In the data rows, the value 128 means zero.
Each row below has a hidden score, from 0 to 20, with 10 about the middle. What is it? The score is a weighted sum of the row's numbers plus the product of two more (or one squared), each taken from its middle value.
[142  99 120 144  67 128 170  85 137  90 151 176  97 120  81 124 116 153
 139 117 149  69 176  95] ~ 7
[149 129 132 128 154 123 155 107 162 120 142 123 140 113 168 152 162 133
  92 152 161 142 141 135] ~ 12
[110  99 135 171 116 171 126 164  66 126 115 158  99 165 137 128 134 165
 175 151  85 160 111 188] ~ 10
[126 161  95 150 183  77 144  88 155 165 183  87 154 128 128 128 129 128
 128 128 128 129 129 128] ~ 16
[134 144  95 165  92  59 126 116 172 129 178 102 173 144 110  49 138 178
 158 188 158 139 110  61] ~ 9
[141 127 129 180 111 123 106 167 100 150 135 138 118 174 144 120 143 176
 146 180 123 164 128 118] ~ 10
[136 146 138 117 161 133 164  93 120 146 100 155 130 122 135 156 134 125
  68 114 157 147 158 134] ~ 6
[154  81 118 190 178 103  51 172 120 172 142 127 116 183 131 120 153 187
  98 192  98 191 166  97] ~ 10
[139 181 129 120 152 141  97 120 109 202  31 156 170 171 111 142 104 128
 128 128 128 129 129 128] ~ 9
[116 145  41 139 180 135 175 100  68 172  96 137 110  77 111 135 152 155
 130 154 166 156 105 124] ~ 8
[105 183 102 110 130 153 170  98  84 155  70 165 140 121 105 141 113 112
 129  99 159 139 122 151] ~ 7
[157 120 146 125  98 159 146 173 132 125 122 108 154 108 116 140 134 106
 118  75 106 149 172 151] ~ 12
[121 113  77  85 179  96 121 139 135 159 112  84 157 105 130 128 138  91
  86 138 126 136 166 133] ~ 8
[140  95 104 113 124 134 127 118 110 118  94 143 108  92 120 127 121 129
 129 137 104  66 113 144] ~ 11
[133 167  99 151 161  86 127  97 150 160 143  96 170 151 133 120 137 132
 100 146 175 176 161  91] ~ 9
[129 135 123 141 127 116 139  91 186 119 151 152 159 142  94  88  94 127
 125 145 139 131  87 117] ~ 13
[ 75 172 108 122 148  94 136 154 123 121 143  65 119 113 127  74 104 144
 103 176 164 165  53  84] ~ 13
[165 108 182 102 116 148  71 126 159 129  99 147 141 124 130 131 114 128
 128 128 128 129 129 128] ~ 12
[123 145 146 100 120 117 143 146 126 143 118 108 146 128 181 170 151 123
 128 128 131 151 142 182] ~ 12
[116 166 113 112 187 165 160  89  98 161 100 166 104 126 125 168 133 108
 108  99 172 156 148 142] ~ 7
[182 109 115 154  85 135 161 181 117 144 134 122 132  92  84 143 152 135
 110 128 128 129 129 128] ~ 11
[149 121 158 154 111 126 145 106 190 102 130 148 155 141 101  96  93 129
 113 148 137 128  94 144] ~ 15
[ 92 157 144 101 135 133 139 121  84 120 135  96  84 107 205 180 182 120
 141 132 144 115 129 121] ~ 12
[120 142 127 129  85 144 175  98 146 120 129 164 136 135  82 110  96 122
 161 110 142 117 117 147] ~ 10
[111 200 147 163 149 115 101 113 177 142 139 115 182 195 127  61 118 138
 150 148 160 198  73  97] ~ 12
[109 118 125 119 121 135 104  93 159 112 144 134 174 156 126 105 119 117
 214 119  90 129 129 128] ~ 9
[106 127  79 121 117  80  80  81 130 118 195 120 136 123 174 138 190 143
 243 126 124 126 139 103] ~ 10
[113 108 125 143  81 123 182 116 128 101 170 133 122 131 162 145 149 126
 154 130 140 138 129 128] ~ 7
[ 84 192 137 119  96 121 153  66 150 103 167 145 145 156 111 127 119 109
 163  78 174 135 133 115] ~ 10
[123 192 126 182  97  58  63 108 167 154 141 102 223 209 123  55 112 165
 198 150 160 166 114  69] ~ 7
[153 124 139 166 183 109  91 120 163 148 130  97 152 143 202 117 163 161
 122 208 126 179  82 106] ~ 17
[139  99 114 160 197 161 144 147  96 169 115 151  99 140 138 156 165 146
 105 153 128 129 129 128] ~ 9
[  8 209 165  83 194 100  67 124 121 105 191  94  63 141 106  85  85  98
  86 115 128 129 129 128] ~ 16
[128 117 117 199 137  82 131 144 192 131 212 100 160 180 131  65 129 190
 113 202 156 219 104  84] ~ 14
[134 128  97 134  89 104 128 143  60 169  80 126 131 131 115 144 143 158
 128 128 128 129 129 128] ~ 6
[144 114 114 100 126 113 101 127  77 157  73 101 129  94 170 177 171 125
 144 122 112  93 170 133] ~ 7
[119 114 105 135 150 137 112 115 151 121 143 126 144 128 128 128 129 128
 128 128 128 129 129 128] ~ 14
[107 118 107 103 110 131 203 116 143  97 136 119 115  83 131 112 110 103
  94 128 128 129 129 128] ~ 10
[136 168 108 136 151  98 113  87 136 172 118 121 163 137 145 158 166 142
 128 128 128 129 129 128] ~ 18
[119 139 132 158 149  96 109 138 166 150 162  87 181 168 159 118 146 147
 109 167 144 198 134 128] ~ 15
[110 138  92 141 143  57  77 142 158 158 158  91 184 174 128 128 129 128
 128 128 128 129 129 128] ~ 18
[132 133 124 126 117 119 145  90 166 110 142 172 153 144  80 102  90 110
 137 109 141 123 136 126] ~ 5
[ 86 115 146  72 100 129 156 112 174  44 203 122 102  84 105  88 103  79
 146  92 120  72 129 128] ~ 11
[133  62 144 138 110  82 107 175 170 101 165  78 144 141 152 113 116 135
 114 184  97 136 119 150] ~ 15
[140 122  84 121 145 150 122 146  69 173  64 150 121 120 128 128 129 128
 128 128 128 129 129 128] ~ 2
[ 35 194 203  74 192 180  73 102 110 104 161 165  51 156 117 126 119  66
 158  70 111 104  77 107] ~ 12
[ 75 183 149 107 101 142 162 113 145  93 149 140 137 150 117 114 107 115
 158 105 155 138 114 123] ~ 10
[158 106 159 154 132 153 139 124 144 122 104 170 130 157 117 107 114 146
 142 144 116 131  87 168] ~ 10
[143  86 177 154 118  59  68 153 255  92 191  71 210 183 147  68  90 136
  99 196 100 149 101 109] ~ 19
[ 73 103 152  74 119 138 138 136 162  77 158 109 129 124 131 111  84  67
 122 122 107 104  65 177] ~ 17
[132 112 122 141 140 150 114 166  77 153  78 128 122 135 156 140 126 140
 134 169 112 146  95 188] ~ 13
[109 140 134 113 123 108 122 133 137 107 134  91 146 144 145 107 113 128
 145 143 127 129 129 128] ~ 10
[100 175 112 123 113  93 133 125 172 150 116 116 210 189  65  88  63  76
 101  97 147 172 129 128] ~ 8
[138 104 134 138 152 176  61 145  90 162  81 156 120 163 136 141 136 132
 151 125  75 147 125 197] ~ 14
[162  87 150 136 160 165 164 101 167 108 146 175  98 115 134 173 162 124
  98 123 111 141 173 151] ~ 11
[ 89 169 173 109 138 129  78 136 112 103 134 122 107 158 157 113 124 127
 168 122 119  93  63 118] ~ 12
[149 129 134 117 108  84  96 111 148 141 113 124 159 141 120 132 114 121
 100 123 133 105 177 110] ~ 7
[163 151 143 152 161 133 108  83 194 137 131 159 179 158 128 128 129 128
 128 128 128 129 129 128] ~ 16
[161 129 107 122 135 136 113 105 121 135  81 149 142 123  90 106  95 120
 129 128 128  95 115 122] ~ 6
[124  91 117 214 183 137 109 176 129 149 197 139 113 207 101 105 140 159
  92 159 128 129 129 128] ~ 14
[137  97 147 124 111  91  82 134 153 103 166  77 150 133 206 144 170 132
 161 159 100 124 135 147] ~ 14
[ 93 143 128 106 195 133 105 133  85 158 111 102  90 116 167 146 151 100
  91 140 142 152 121 126] ~ 10
[105  62  30 136 112 122 163 103  90 109 170 166  76  84  45  91 115 157
 171 136 127  76 123  87] ~ 2
[109 121  68 110  77  91 177 139 110 110 131  96 125  77 108 109 104 127
 134 148 153  94 113 107] ~ 8
[131 129 140 150 151 114 149 122 215 127 156 135 163 161 107 113  93 105
  42 134 147 184 147 139] ~ 15
[146 111 163 104 124 140 124 114 135  99 112 144  98 102 160 131 134 120
 151 138 102  84  87 149] ~ 11
[135  61 124  86 128 125 114 165 147 120 102  91 135  91 136 149 107  66
  80 114  77  92 147 162] ~ 16
[160  75 109 125 140 121  87 157 103 152 104 130 100 103 141 136 150 150
 139 170  85  88 116 129] ~ 10
[103 128  69 116  70  93 189 123  81 108 165 100  97  94 129 148 148 143
 145 117 174  93 185 114] ~ 4
[128  75 138 154  97 103 135 148 156  65 194 123 117 130 155 127 144 145
 161 155 104 117 138 139] ~ 9
[135  97 140  83 111 152  88 116 137  96 103 129 121  99 121 111 100  93
 154 109  73  52  79 134] ~ 14
[155 102 175 161 129 135 112 167 148 115 157 125 143 176 169 129 136 150
 139 160  97 160 134 128] ~ 8
[153 118 135 150  93 120 137 130 121 108 140 140 132 151 145 142 131 163
 128 128 128 129 129 128] ~ 7
[165 125 153 150  66 145 175 154  94 116  70 134 124 116 146 143 115 186
 111 159 148 106 106 148] ~ 12
[164 121 148 157 139 130 125  96 161 122 150 160 143 148 164 123 147 163
 145 162 128 146  94 131] ~ 11
[126 134  81 104 122 118 178 157 104 138  85 104 133  78 110 122 104 108
  84 115 137 114 125 134] ~ 8
[167  54 148 138  95 183 125 172 140  97 116 169  88 109  78 109  81 127
 144 123  59  60  89 169] ~ 15
[155  83 112  92 151  91 109 131 121 151 124 112 125 106 146 178 152  97
  75 116 110  89 229 129] ~ 3
[192 135 137 151 125 124 100 140  86 172  66 150 116 121 137 147 134 172
 115 167 127  83 129 128] ~ 10
[154  95 144 132 122 123 121 116 152 124 143 118 137 133 143 118 136 131
 129 152 103 124 129 138] ~ 11
[170 121 148 142  84 166 154 136  92 122  77 142 118 100 137 155 153 128
 128 128 128 129 129 128] ~ 12
[138 173 166 147  56 168 194 140 109  87 125 144 107  94  99 123 139 144
 173  69 165 112  96 101] ~ 9
[143 127 112 133 148 134 146 101 133 160 123 164 127 133 109 149 131 122
 119 111 139 144 171 132] ~ 6
[ 97 110  39 113 102 123 166 127  98 126 126 122 126 108  49 107  87 124
 122 112 117 100 147 123] ~ 8
[152  74 109 144 160 127 115 102 154  98 163 161 102 114 110 105 139 145
 148 162 128 129 129 128] ~ 4
[ 99 108 110 179 109 100  97 203 145 117 160  77 161 186 119  39  70 167
 159 200 106 189  60 150] ~ 14
[160 104 170 148  86  94 100 137 167 105 127 136 157 163 130 121 103 128
 128 128 128 129 129 128] ~ 8
[131 100 142 105 113 141 136 130 142 115 114 118 134 117 169 135 128 103
 145 144 128 129 129 128] ~ 9
[140 104 133 118  98 115  95 126 115 126 126 126 134 146 130 154 132 126
 134 117 119  92 129 128] ~ 11
[149 127 146 153 100  89  98 119 172 118 150 140 166 176 120 112 122 134
 135 136 143 131 151  94] ~ 7
[ 55 149 223  70 121 167 104 164 118  80 129 124  72 143 140 130  97 128
 128 128 128 129 129 128] ~ 16
[ 38 149 184  53 180 161 104 124 127  73 199 120  47 102 117 118 110  57
 122  68 103  90  90  95] ~ 11
[154 114  93 183 150 115  73  84 133 140 158 164 129 150  96  87 148 178
 179 163 117 129 129 128] ~ 9
[166 160 157 137 157 180 167  98  81 161  51 193  92 100 142 173 151 160
 114 126 146 117 109 136] ~ 8
[127 186 128 165 111 186 178 111  74 167  91 173 114 165 120 166 143 159
 161 100 159 189 142 173] ~ 10
[167 120 137 148 116  80  99 110 141 131 117 121 131 117 186 117 157 180
 152 185 138 114 105  92] ~ 9
[108 140 210  95  72 165 131 167  90  79 101 108 102 126 163 164 114 113
 133 111 111  80 102 169] ~ 18
[157 129 161 153 112 100 136 136 189 105 147  95 174 154 162 105 128 155
 102 174 149 166 118 121] ~ 12
[140 102 122 116 156 134 133 135 130 143  94 117 141 110 151 156 138 127
  82 128 128 129 129 128] ~ 12
[107 133 120 132 126  98 103 157 139 145 121  79 169 166 141  94 108 146
 146 172 132 181  96 135] ~ 12
[124 107 177  88 168 147 102 106 166  85 138 155  89 111 125 112  99  97
 112 129 105  74  69 128] ~ 12
[148 115 127 125 133 131 145 120 141 119 113 129 128 113 118 124  98 116
 104 160 123 129 129 128] ~ 10
[110 124 127 104 141 112  93 136 115 124 125 106 128 112 156 130 127 107
 127 145 120  96 129 128] ~ 10
[ 79 207 137 115 158  79 126  74 149 122 192 118 108 128 136  94 151 142
 117 143 207 151 117  11] ~ 8
[147 111 148 157 102 123 119 151 125 122 116 111 139 147 165 130 142 168
 146 188 126 130  96 128] ~ 14
[112  94 116 151  89  69 146 158 167 104 185  98 155 144 103  89 100 148
 107 172 145 141 127 115] ~ 11
[141 128  82 123 134  90 112 140 103 145  97  87 135  84 174 119 139 159
 130 186 145 109 102  99] ~ 10
[126 143 145 100 157 120 112  62 131 111 166 144  64  81 156 173 203 122
 135  95 128 129 129 128] ~ 11
[185  77 159 147  85  91  73 186 131 126  94 128 117 155 101 120  99 170
  88 170 100  73 169 116] ~ 10
[124 149  95 101 131 144 137  81 119 129 103 143 133 106 114 123 119 117
 147 114 141 104 119 124] ~ 9
[ 64 180  86  76 133 125 120 150  20 189  62  94 144 129 141 165 131 101
 144  88 144 128 146 146] ~ 2
[137 117  81 173 111 107 141 143  85 128 134 130 100 122 142 141 129 128
 128 128 128 129 129 128] ~ 6
[187 130 170 152 146 142  93 110 152 149 102 142 154 134 168 139 150 155
 123 162 128 136 120 128] ~ 14
[ 90 183 140 109 142 162 166 134  99 121 120 147  84 102  78  94  95 103
 101  76 160 118  88 128] ~ 7
[191 109 154 183 141 161  86 132 107 154 119 199 101 166 134 145 159 193
 138 150  98 136 152 133] ~ 9
[180 122 122 136  97 132 143 103 114 109 111 168 100  76 113 128 129 128
 128 128 128 129 129 128] ~ 2
[109 153 107 119 132  98 145 111 138 147 129 110 159 131 149 135 133 126
 119 134 153 173 155 122] ~ 8
[103 122 137 113 160 146 123 126 169  88 142 126 146 125 139  94 111  99
 134 136 102 146  76 172] ~ 12
[117 106 152  92  59 108  98 136 118 109 133 108 152 141 137 162 126 101
 181  84  87  72 160 170] ~ 9
[110 138 160 103 127 130 137 169  87 113 117 115  62  74 136 149 142 117
  83 108 146 103 126  73] ~ 7
[106 176 147 103 108 129 131  93 142 119 126 146 134 144  97 128 107 102
 134  95 157 122 130 115] ~ 10
[194 109 167 126 143 117 102 109 123 136  61 150  86  97 165 149 143 146
  78 165 123  55 146  96] ~ 9
[145 136  90 144  88 139 201 108  77 135 101 160  95 109  84 145 126 167
 108 110 174 108 184 116] ~ 4
[100 179 121 103 148 147 125 144  39 169  79 106 111 105 140 171 151 103
 128  91 149 143 154 117] ~ 5
[151 154 163 174 143 108 134 113 178 124 173 122 165 177 188 117 176 170
 159 163 158 212 118 135] ~ 10
[117 128  98 107 125 109 169 123 143 114 157  94  99  44  99 115 145  99
  73  89 160 119 157  41] ~ 8
[152 107 137 148 118 130 127 156 151 111 127 112 134 128 150 110 123 155
 105 128 128 129 129 128] ~ 11
[181 119 106 138 118 139 158 117 106 142 112 145 106  79 123 167 185 141
 129 111 147 106 154 111] ~ 7
[ 83 123  95 103 110 154 134 155  88 126 129 131 131 146 135 143 118  88
 173 118  92 119 123 192] ~ 11
[116 102  79 107 115 114 175  96 108 127 140 144 107  98 101 144 139 129
 134 112 144  94 168 118] ~ 4
[152  81 131 169 126 125 123 118 109 106 152 164  94 138 150 150 177 167
 158 153 103 122 166 137] ~ 5
[ 88 139 187  62 108 129  96 137 103  96 110 126  91 118 132 135 106 101
 106 106 119  51 121  91] ~ 9
[139 151 150 120 154 113  79 120 143 143 114 121 150 144 171 136 148 127
 132 133 121 128 138 133] ~ 11
[126  82  84 103 147  78  72 135 152 144 146  98 148 104 141 114 126 101
 135 149 103  98 164 102] ~ 4
[114 100  97  83  65  95 173 136 117 111 148 101 126  88 137 163 138 114
 113 112 135  78 190 121] ~ 7
[142 132 122  96  94 143 111 116 135 128  89 166 147 128  92  99  72 118
 162 113 114  58 105 139] ~ 8
[ 90 112  47 116 101 111 139 139  66 134 116 128 120 110  73 115  84 130
 153 127 116  94 117 122] ~ 6
[110 115 123 127  80 121 160 133 104 132 134 108 137 133 120 167 124 114
 104 100 148 125 199 161] ~ 11
[147 125  98 118 142 123 200 121 123 133 117 104 120  63 126 171 139 115
  55 110 155 141 180 113] ~ 9
[ 82 166 105 121 183 138 161 138  94 130 119 114 107 110 134 117 112 123
  97 153 150 159  76 131] ~ 9
[147 156 141 127 143 119 148 118 164 133 114 129 166 139 103 105  86 136
  87 131 149 160 117 132] ~ 9
[130  91 113 126  90 122 137 105 112 113 155 160 103 136  98 159 136 122
 144  98 124  81 193 126] ~ 6
[ 45 204 163  76 160 156  96 112  87 120 126 148  59 138  95 101  81  95
 126  78 143  97  74  88] ~ 9
[ 33 136 162  47 157 115 132 159  93  59 159  97  10  61  98 108  61  83
  30 121 138  48  71  27] ~ 8
[109 141 135 111 200 147  89 143 130 157  94 120 116 132 106  91  76 116
  80 155 114 137  63 130] ~ 15
[111 171 134 105 144  79  80 116 143 123 147  85 126 133 122  92 113 129
 107 134 152 124 120  44] ~ 8
[ 87 161 202 104 156 177  96 147 107  89 137 145  56 106 122 123 140  89
 128 128 128 129 129 128] ~ 16
[146  95  98 151 138 197 181 166 111 117 129 117 107  48 113 113 145 106
 188 105  71 177  40 176] ~ 13
[152 156 159 125 163 152 130  85 153 141 119 148 134 139 183 181 175 125
 119 114 137 143 161 142] ~ 13
[  0 243 213  56 153 142 101 183  39 102 143  92  15 139 115 125  87  96
  60  85 177 106 129 128] ~ 13
[106 165  81 130 107  47 113  83 120 153 162  79 158 127 187 133 179 140
 178 134 180 142 177  65] ~ 1
[127 115 105 181 149 165 170 133  97 130 136 170  90 134 136 167 167 161
 145 138 126 176 110 162] ~ 11
[177 127 114 168 123 158 163 190 125 150 159  70 123  26 140 157 223 115
 134  49 117 189 146  64] ~ 7
[103 160 116 103 101 111 181  79 122 111 135 131 128 110 139 149 148 119
 133 109 168 116 147 109] ~ 7
[125 120 141 131 124 136 162 160 154 120 110 117 148 143 140 116  94 120
  98 128 128 129 129 128] ~ 8
[152 172 167 168 152 127  70 143 120 194  95 115 179 202 178 143 163 154
 150 155 123 203 123 161] ~ 13
[ 79 145  61 115 131 131 170 162  49 169 107 111 131 122 125 167 151 114
 108 120 139 171 172 181] ~ 9
[122 161 167  94 112 128 116  87 120 121 110 152 110 129 133 146 132 128
 128 128 128 129 129 128] ~ 11
[129  93 110 136 119 102 124 158 117 116 141 102 119 123 120 126 110 144
 121 170 115 115 125 119] ~ 11
[151  89 144 117 161 144 134 137  90 127 124 101 100  93 205 188 176 136
 115 165  95 127 147 183] ~ 13
[135 126 124 127 143 109 121 138 138 154 112  98 164 131 156 127 118 137
 101 154 146 143 133 126] ~ 10
[130 107 112 102 116 135 118 139 106 142  81 123 138 139 128 147 106 113
 112 128 128 129 129 128] ~ 9
[126 127  95 122 141 163 134 111  79 162  73 148 130 126 116 136 124 115
 153 118 114 123 120 177] ~ 10
[132  89 122  98  81  98 165 149 177  92 136 111 141  97 109  93  71 113
 128 128 128 129 129 128] ~ 7
[167  97 170 162  98 134 100 128 136 127 126 169 117 161 128 128 129 128
 128 128 128 129 129 128] ~ 7
[148 103 151  96 144 118 127  95 185 102 131 144 129 104 123 113 104  96
  90 130 124  81 124 125] ~ 11
[163 112 153 144 138 159 104 146 116 146  99 158 130 176 123 154 114 141
 116 138  97 133 173 167] ~ 10
[151 121 147 125 107 143 118 125 107 133  68 137 134 127 146 138 129 128
 128 128 128 129 129 128] ~ 9
[153 104 130 135 142 119 154 110 187  97 164 121 143 122 130 112 124 130
 101 166 143 133 118 119] ~ 10
[159 122 107 166 177  92  84 109 163 147 152 127 144 152 119 108 131 157
  92 166 144 155 167  73] ~ 9
[136 114 117 117 140 100 117 129 150 140 100 107 163 122 141 100 101 137
 109 169 137 124 108 120] ~ 10
[165  80 103 171 113 134 154 125 102 122 124 198  71 124  62 119 117 185
 129 152 134  99 139  99] ~ 3
[135  88  83 127 142 119 150 179  73 158 102 103 102 109 147 165 142 131
  66 154 126 152 171 128] ~ 6
[150 132 143 126 118 149 151 144 104 130  81 134 125 104 165 151 127 150
 131 158 133 106 108 159] ~ 12
[130 165 164 135 102 169 113 117 112 129  78 164 156 163 135 124 119 130
 186 118 128 124  81 167] ~ 12
[124 187 127 127 206 155 149  89 104 162  91 160 113 119 144 158 152 112
  87 111 155 165 141 136] ~ 8
[115 156  88 140 128 108 107 125 130 153 131 123 169 154 115  87  98 129
 171 146 136 160  88 130] ~ 11
[126 108 147 155 168 120  57 163 162 144 149  84 176 194 158  88 121 130
 136 178  77 191  96 153] ~ 15
[165  57 162 161 148  95  25 188 174 126 140  74 137 165 195 125 164 158
 114 214  66 134 135 135] ~ 19
[159 114 136 114 135 167 148 100 128 136  90 168 131 104 125 138 119 125
 110 134  97 102 111 177] ~ 13
[ 96  78 117 138 146 108  43 185 146 139 167  74 158 184 158 119 117 113
 136 144  59 157 147 173] ~ 14
[128  83 135 100 135 154 142 142 149 103 118 142 133 126 103 138  84  81
  86  88  82 135 167 185] ~ 12
[129 129 119 154 134 102 108 125 158 150 143 129 148 167 102  96 120 153
 124 146 133 151 150 115] ~ 9
[119  95 124 107 133 164 147 120 159  98 136 141 127 121 130 114 104 100
 120 126 104 124  89 200] ~ 15
[158  99 129 144 133 133 123 124 145 134 132 151 123 137 130 130 137 138
 104 142 124 125 167 125] ~ 8
[167  95 168 206  85 100  96 153 155 124 151 116 146 195 129 100 126 208
 107 189 130 154 145  84] ~ 12
[ 47 209 173  84 171 181 149 210  14 136  83 105  48 105 142 159 122 107
  61  94 147 162  98 138] ~ 9
[130 149 117 142 119 114  76 118 142 131 119 120 161 155 137  95 124 141
 174 153 122 144  91 132] ~ 13
[ 34 170 105  97 197 104 139 151 124 135 145  86 101 117  88  83  73  99
  28 135 178 179  98  67] ~ 10
[122 134  76 115 183 135  99  85 116 181 108 145 130 126  94 134 126  99
 135 104 116 131 161 128] ~ 7
[130 104 110 105 108 129 137 155 134 130 114 112 140 107 106 143  99  93
  97 105 128 129 129 128] ~ 11
[146 106 122 135 115 157 171 106 114 112 116 186 102 125  88 143 120 131
 119 115 130 101 159 128] ~ 5
[166 111 121 119 166 127 122  81 168 143 129 160 137 112 118 149 128 104
 106 117 123 105 157 124] ~ 10
[143 123 165 124 113 139 143 129 101 117 109 114 119 114 199 182 173 153
 156 146 121 115 122 167] ~ 14
[174  92 135 165  80 149 141 167 163 110 158 127 142  89  56 106 130 107
 137  43  96 140 157  91] ~ 9
[148  92 127 121  97 133 129 177 106 139 103 114 124 120 105 160 115 117
  82 106 106  98 196 147] ~ 10
[ 92 141 121 104 137 170 189 120 111 110 122 127 105  98 139 141 140 119
 117 119 134 159  77 179] ~ 13
[149 103 101 166 150 144 148 102 141 129 140 191 112 139  66  92 104 163
 118 143 143 138 126  98] ~ 3
[124 158 124 138 212  97  32 173 162 208  98  65 206 198 162  86 107 114
 105 183 108 234  89 147] ~ 16
[130 142  74 118 130 112 207 106  89 141 138  94 118  51 153 177 210 116
 123 104 170 144 179 106] ~ 5
[114 138  85 113 118 130 174  68 161 101 140 148 148  91  85 103 100 127
 137 114 167 109 100 119] ~ 10
[186 117 146 148  98 139 103  60 169  91 125 177 133 119 117 105 132 136
 194 126  94  63 109  99] ~ 9
[141  59 123 144 157 158 114 133 127 119 131 160 103 135 129 149 148 136
 143 144 128 129 129 128] ~ 9
[123 186 139 117 177 132 104 131 103 143 100 135  89 125 133 110 114 141
 115 144 145 110  89  80] ~ 9
[130 118 212  97 151 175 111 112 148  99 123 167 102 141 163 180 132  88
 110  83  92 121 135 184] ~ 14
[179 107 113 154 112 167 181 149 144 118 125 116 122  52  90 102 153 119
 146  91 112 132  99  97] ~ 12
[122  99 152 142  47  52  92 174 165 105 144  71 168 169 137  95  94 156
 128 175 129  96 146 101] ~ 9
[131 150 111 103 113 104 113 130 103 170  74 133 157 148 123 153  99  96
 116 105 135 114 168 144] ~ 3
[157  96 149 138 110 150 118 117 145 105 125 170 115 137 138 123 128 150
 189 155  99  97  86 148] ~ 11
[ 84 172  98  96 115 137 167 135  98 137 120  99 152 112  68 126  90  65
 103  56 156 141 150 115] ~ 7
[164 172 128 130 139 161 146  90 113 169  85 168 159 120  90 164 159 104
  94  67 149 152 179 106] ~ 6
[148  97 102 116 174 138  67 119 144 167 112 142 156 137 113 101  96 102
 122 135  90 119 124 130] ~ 8
[126 100  51 162 130  98 120 141  97 146 144 152 114 132  51  84 100 165
 128 156 131 133 133  80] ~ 3
[134 185 131 153 115 103 124 126 146 171 105 137 192 201 128 128 129 128
 128 128 128 129 129 128] ~ 11
[ 98 135 112  88 160 126 172 124 112 136 123 114 126  97 132 175 137  87
  83 103 141 139 182 159] ~ 9
[134 102 100 118  64 122 114 208  68 137 113  61 128  67 172 150 181 130
 194  94 109 119 127 141] ~ 6
[171 133 154 154 136 115 121  87 165 142 129 159 154 156 151 133 161 176
 135 159 140 144 130  97] ~ 11
